(in the rows, 128 means zero)
Each path below is one point turned by a fixed rotation once a step. After each direction that follows a path, write how fast that rotation turns it, in degrees a step (0 if it stays still).
Each turn is a multiple of 5 degrees from 10 to 175, or 0.
Each row of a path follows its step; steps can be skipped.
Rotation 1:
step 0: [126 112 134 131 117 132 150 124 126 123 125 132 112 130 134 122 114 117
 144 133 124 126 124 134 118 116 135 121 141 123 122 140 113 112 116 128
 122 137 142 132 117 119 132 132 130 134 122 129 123 125 126 121 127 135
 122 127 133 137 123 120 126 132 133 139 135 122]
step 1: [110 127 142 131 116 121 135 116 133 120 135 134 120 132 124 122 127 124
 126 131 129 135 127 122 127 125 127 126 141 112 128 125 118 123 125 134
 128 127 149 134 118 137 132 131 120 119 114 139 122 119 130 131 124 114
 132 125 126 128 124 113 115 121 134 141 148 133]
step 2: [112 127 132 129 105 110 122 114 126 123 141 122 127 129 127 132 130 129
 122 145 136 126 126 123 127 116 112 126 128 122 129 138 128 110 125 133
 129 122 122 137 130 136 128 122 119 135 110 134 134 116 133 130 129 136
 125 137 126 129 132 116 131 114 120 133 133 124]
step 3: [112 126 123 133 127 115 127 124 126 115 126 122 127 135 119 133 121 129
 115 133 148 124 122 129 141 120 127 113 124 126 135 143 131 106 130 135
 113 117 125 129 126 128 130 134 118 115 131 120 133 134 129 128 142 139
 118 126 122 124 136 126 140 123 136 134 137 136]
step 4: [120 108 129 126 126 127 119 122 119 116 129 116 115 119 124 129 123 123
 138 130 138 133 124 137 133 146 124 111 140 118 125 134 131 115 126 128
 118 142 134 133 123 115 122 122 127 119 129 125 138 130 129 129 138 141
 106 120 137 124 128 125 134 124 137 125 129 129]
step 5: [131 119 138 129 128 124 130 124 121 109 121 128 115 127 126 126 128 121
 136 126 128 123 121 126 123 118 126 117 146 119 125 143 137 132 130 125
 125 137 150 135 112 131 129 134 135 110 128 132 131 115 130 136 135 124
 116 124 142 138 133 124 133 128 122 141 118 126]
step 6: [119 121 130 128 113 121 127 121 119 113 130 128 123 135 144 126 131 139
 133 145 136 124 133 133 123 126 128 132 146 130 118 124 122 126 123 127
 132 126 146 128 134 137 123 133 132 108 119 138 135 119 124 145 130 118
 118 141 126 137 135 134 123 120 128 141 136 126]
step 8: [133 126 135 118 123 134 131 129 118 124 131 128 135 130 120 124 129 120
 127 139 136 127 119 130 141 138 126 137 124 116 125 139 121 101 118 124
 125 111 127 129 123 115 125 127 120 116 121 124 135 132 135 147 132 123
 118 125 127 115 141 117 143 125 136 133 135 133]
step 9: [134 121 127 123 130 132 126 123 116 115 130 120 134 129 138 134 131 124
 131 129 127 137 110 137 135 127 131 125 126 121 130 128 110 118 126 130
 110 125 137 141 122 120 132 129 135 112 120 131 129 116 137 128 137 137
 122 118 140 109 129 112 139 119 127 123 118 120]
step 11: [127 133 121 131 126 134 138 120 121 111 131 125 125 133 142 132 124 124
 132 151 136 116 128 128 113 127 126 132 146 127 134 128 123 127 123 126
 115 138 129 139 133 143 125 131 115 117 122 118 144 118 130 140 113 140
 129 135 134 128 130 135 134 139 128 129 129 120]
step 12: [140 133 143 131 126 139 134 126 132 117 139 133 113 130 130 137 121 120
 127 142 126 119 123 132 126 123 132 119 134 122 130 121 117 110 115 126
 129 116 126 129 133 127 129 133 116 114 124 114 134 118 124 137 135 133
 135 121 131 143 133 132 125 139 144 136 141 128]
Speeds:
[128 130 129 126 126 128 127 127 129 128 130 127 126 124 125 130 128 126
 128 131 128 126 129 126 126 132 124 128 127 127 133 130 133 130 127 128
 130 128 124 130 126 125 129 126 130 129 127 129 126 129 127 130 130 126
 128 127 133 128 126 126 124 127 127 129 125 127] : 130
[128 127 123 128 126 133 127 128 131 125 127 130 124 130 129 129 129 126
 126 131 129 126 127 128 128 129 127 130 127 128 128 129 131 124 127 127
 126 126 126 129 129 125 127 128 127 130 131 126 126 131 127 128 127 130
 129 128 127 130 127 132 131 128 131 124 130 131] : 85
[131 131 131 126 124 129 132 125 132 128 130 128 131 127 128 126 130 131
 127 127 127 128 130 128 132 131 125 130 127 128 127 130 126 126 132 130
 129 126 127 131 126 130 126 130 129 129 126 126 128 126 126 128 129 129
 129 130 127 131 129 130 126 127 129 127 132 127] : 65
[127 128 129 125 131 128 127 128 132 126 123 127 134 128 126 128 127 128
 130 130 125 128 127 129 126 127 127 126 127 130 131 127 128 128 128 128
 127 130 130 125 128 127 129 124 129 131 124 129 131 130 128 128 131 126
 131 131 129 130 129 129 130 129 128 126 131 130] : 0
[128 131 127 126 128 130 126 129 127 127 126 129 132 130 129 128 129 128
 128 131 127 128 127 129 127 130 130 132 130 128 123 128 130 127 131 128
 129 125 127 127 128 126 125 129 132 124 128 131 131 128 127 128 128 128
 131 125 131 126 130 127 129 131 130 128 126 123] : 25
Rotation 2:
step 1: [135 118 139 132 129 119 127 129 129 125 124 129 126 121 134 130 127 128
 136 117 133 131 130 117 128 110 135 110 139 134 130 118 135 116 120 142
 135 132 135 121 122 125 110 123 124 132 128 122 121 128 127 119 149 126
 133 135 136 151 134 126 133 133 123 122 135 131]
step 2: [136 118 138 129 124 137 122 139 111 124 120 135 120 139 118 129 119 141
 135 126 118 138 132 119 132 127 133 133 132 128 127 112 144 123 136 137
 134 130 135 122 125 123 127 136 133 117 133 120 122 141 125 128 123 144
 132 137 138 136 131 134 118 132 116 116 130 121]
step 3: [142 132 139 131 126 119 131 139 123 124 130 129 124 138 126 126 130 140
 138 129 126 131 141 120 134 120 122 120 133 130 143 134 136 118 123 140
 148 136 119 126 136 133 127 119 141 128 121 127 119 118 139 126 120 135
 129 119 123 146 137 126 136 125 114 130 121 118]
step 4: [131 118 121 118 134 130 139 132 117 137 125 122 126 135 117 142 126 135
 138 129 121 130 122 123 131 124 127 131 129 115 153 135 137 133 139 136
 139 130 133 113 121 135 135 133 137 129 135 144 122 129 123 133 119 121
 131 136 132 138 130 122 127 145 121 125 123 119]
step 5: [128 135 133 107 138 123 130 138 129 123 132 122 130 123 128 133 141 138
 129 122 132 128 124 115 141 108 133 120 142 129 141 123 123 131 140 136
 140 136 123 122 124 141 132 124 129 116 128 123 126 115 122 140 133 127
 128 121 140 140 134 129 132 129 134 138 133 135]
step 7: [133 143 143 118 138 133 136 132 118 133 140 134 127 109 131 127 137 131
 129 131 135 135 135 129 137 121 121 129 122 137 137 124 126 125 119 121
 137 124 122 110 118 128 118 124 134 132 130 125 119 114 134 112 133 122
 126 126 130 148 127 137 128 125 135 138 130 119]
step 8: [130 146 134 121 121 142 131 116 115 142 133 130 126 129 119 134 124 126
 138 141 145 132 129 134 133 117 127 130 126 117 130 128 121 121 146 131
 139 130 137 123 113 121 127 135 135 128 134 133 118 140 128 120 124 132
 126 143 135 128 129 135 116 129 133 126 131 123]
step 9: [139 144 140 131 133 127 129 124 119 124 130 126 123 120 118 123 131 118
 137 123 137 126 131 121 126 111 109 119 126 130 141 133 110 117 135 139
 121 136 124 131 119 124 123 129 129 120 121 131 124 114 131 126 138 143
 124 129 127 138 134 124 123 122 126 126 144 135]
step 10: [128 130 113 130 124 120 129 122 119 120 123 135 118 124 116 130 128 125
 147 128 119 122 120 118 126 122 126 126 113 123 134 123 131 114 133 134
 122 139 143 120 113 113 137 134 138 126 127 131 125 131 127 125 142 124
 125 131 135 134 126 126 109 120 126 121 129 112]
step 11: [123 129 136 118 139 128 129 129 108 127 126 139 115 129 131 110 128 140
 142 132 124 127 140 115 129 118 111 124 134 124 126 126 128 120 121 127
 128 139 130 125 127 128 126 116 137 124 138 127 125 127 124 137 144 124
 124 117 133 140 122 126 134 109 133 120 134 128]
step 12: [128 137 128 137 118 124 121 121 111 134 124 113 116 142 121 125 119 138
 145 136 133 138 119 124 123 120 127 123 137 121 130 135 126 123 125 136
 124 126 148 120 134 135 132 121 135 130 140 126 126 140 125 126 139 130
 128 126 137 137 121 123 130 137 131 129 117 112]
Speeds:
[130 131 127 129 130 125 128 130 129 131 128 127 124 126 129 125 130 130
 127 129 126 131 131 127 128 129 127 125 128 130 131 125 126 129 130 123
 128 123 123 129 130 129 125 126 128 125 124 128 128 127 128 130 131 127
 128 129 129 129 130 126 129 127 127 126 130 128] : 170
[129 127 130 129 127 130 127 127 122 127 129 129 128 129 130 131 127 127
 128 130 131 131 130 129 129 128 129 127 131 131 126 127 128 129 129 125
 126 125 130 126 131 127 126 129 127 127 129 122 123 126 128 126 126 128
 127 128 123 129 127 128 130 129 128 127 126 124] : 70
[128 127 128 130 129 129 128 125 128 132 126 124 130 126 129 130 128 126
 129 126 132 129 127 126 127 124 129 126 129 125 130 128 126 131 132 131
 127 128 129 130 128 132 125 125 123 126 127 129 127 128 124 127 129 129
 131 130 127 127 126 126 126 128 127 129 126 131] : 90
Rotation 3:
step 0: [129 127 120 104 130 137 119 131 121 135 123 140 127 115 118 116 118 131
 129 137 140 121 109 125 144 125 133 128 135 143 134 132 129 124 123 131
 126 125 136 128 120 140 129 134 133 122 130 129 125 118 128 128 142 143
 127 133 133 118 119 123 131 131 127 133 133 131]
step 1: [130 131 121 128 133 119 131 141 134 109 134 115 130 126 130 116 129 132
 134 119 124 136 129 119 141 128 108 134 123 141 128 119 122 127 124 125
 125 130 132 125 134 129 141 147 121 129 133 127 122 130 126 126 133 127
 126 126 122 120 117 116 130 150 123 142 127 128]
step 2: [130 140 114 121 126 126 128 128 133 134 136 129 124 133 136 124 126 122
 120 134 130 127 109 142 143 132 131 126 129 137 137 124 130 142 141 136
 145 129 127 134 125 144 129 118 127 131 135 128 140 131 123 129 133 126
 135 134 139 117 112 126 118 137 121 137 117 133]
step 3: [131 117 124 116 134 128 136 140 118 114 123 116 122 113 132 112 132 124
 126 129 121 134 123 131 135 136 140 135 137 124 127 135 126 127 126 137
 132 122 132 136 127 127 128 136 118 126 137 127 134 115 140 115 136 121
 116 113 127 126 115 123 129 141 131 134 139 128]
step 4: [128 134 118 132 128 117 124 146 128 131 128 132 130 134 135 127 113 125
 134 130 127 129 119 116 134 116 127 125 125 136 121 132 125 138 138 136
 129 122 126 119 134 143 130 129 119 123 132 146 128 125 128 115 125 130
 132 132 137 120 122 115 113 130 149 144 134 126]
step 5: [128 129 131 125 135 139 127 130 125 122 129 123 110 125 131 121 131 111
 135 117 128 148 105 139 130 128 126 137 139 120 124 116 131 130 134 114
 124 129 135 132 137 135 129 114 127 123 131 130 121 126 133 131 138 127
 123 129 123 118 115 128 121 142 133 134 132 122]
step 6: [131 133 127 128 114 129 116 138 123 130 126 133 139 125 127 126 138 123
 119 125 129 126 118 121 121 126 139 138 117 129 118 127 130 141 129 133
 132 130 130 138 125 142 133 140 122 111 134 125 127 134 130 125 120 117
 111 111 138 113 130 120 116 142 129 138 127 129]
step 7: [140 121 119 138 124 125 132 131 128 122 112 134 124 140 129 119 128 130
 134 120 141 129 117 136 142 137 123 130 125 128 135 125 136 131 137 121
 124 123 135 125 122 137 124 128 122 129 121 115 117 122 130 117 143 136
 127 118 139 123 120 130 111 125 140 130 144 115]
step 9: [133 139 122 124 129 125 114 123 128 123 122 133 133 132 122 113 127 134
 138 123 127 135 125 127 126 134 116 135 122 129 132 127 139 132 129 129
 143 129 131 138 126 131 128 120 135 112 110 134 122 126 128 117 149 133
 132 119 140 113 127 110 130 140 124 134 131 132]
step 11: [119 138 126 141 128 128 136 117 117 124 130 127 125 124 128 131 118 145
 137 122 134 132 115 129 133 127 134 125 130 131 118 122 145 135 137 137
 141 121 136 126 120 136 121 138 128 131 132 126 133 124 129 111 135 132
 123 121 140 122 114 121 144 139 129 139 124 133]
step 12: [125 126 131 121 137 137 135 134 114 128 124 133 150 124 119 113 119 122
 135 126 121 130 113 118 145 129 117 142 123 127 139 135 125 123 126 136
 120 122 127 126 132 144 131 116 128 128 132 131 130 122 140 122 142 125
 119 130 125 117 126 123 127 127 126 137 122 129]
Speeds:
[130 129 127 128 128 131 127 128 132 125 127 127 128 130 127 128 132 126
 127 128 122 127 125 128 127 126 129 129 124 126 131 126 130 127 130 129
 133 129 128 130 129 128 132 128 130 127 130 130 128 129 128 128 132 127
 127 128 126 128 131 130 128 129 129 125 123 129] : 100
[126 130 130 128 129 127 129 129 128 129 132 129 129 130 125 129 132 125
 126 129 129 127 127 132 128 134 126 128 128 128 126 131 125 130 127 128
 128 130 127 131 125 126 128 124 128 128 127 130 126 129 129 129 128 123
 130 124 127 125 130 128 126 130 125 128 128 131] : 100
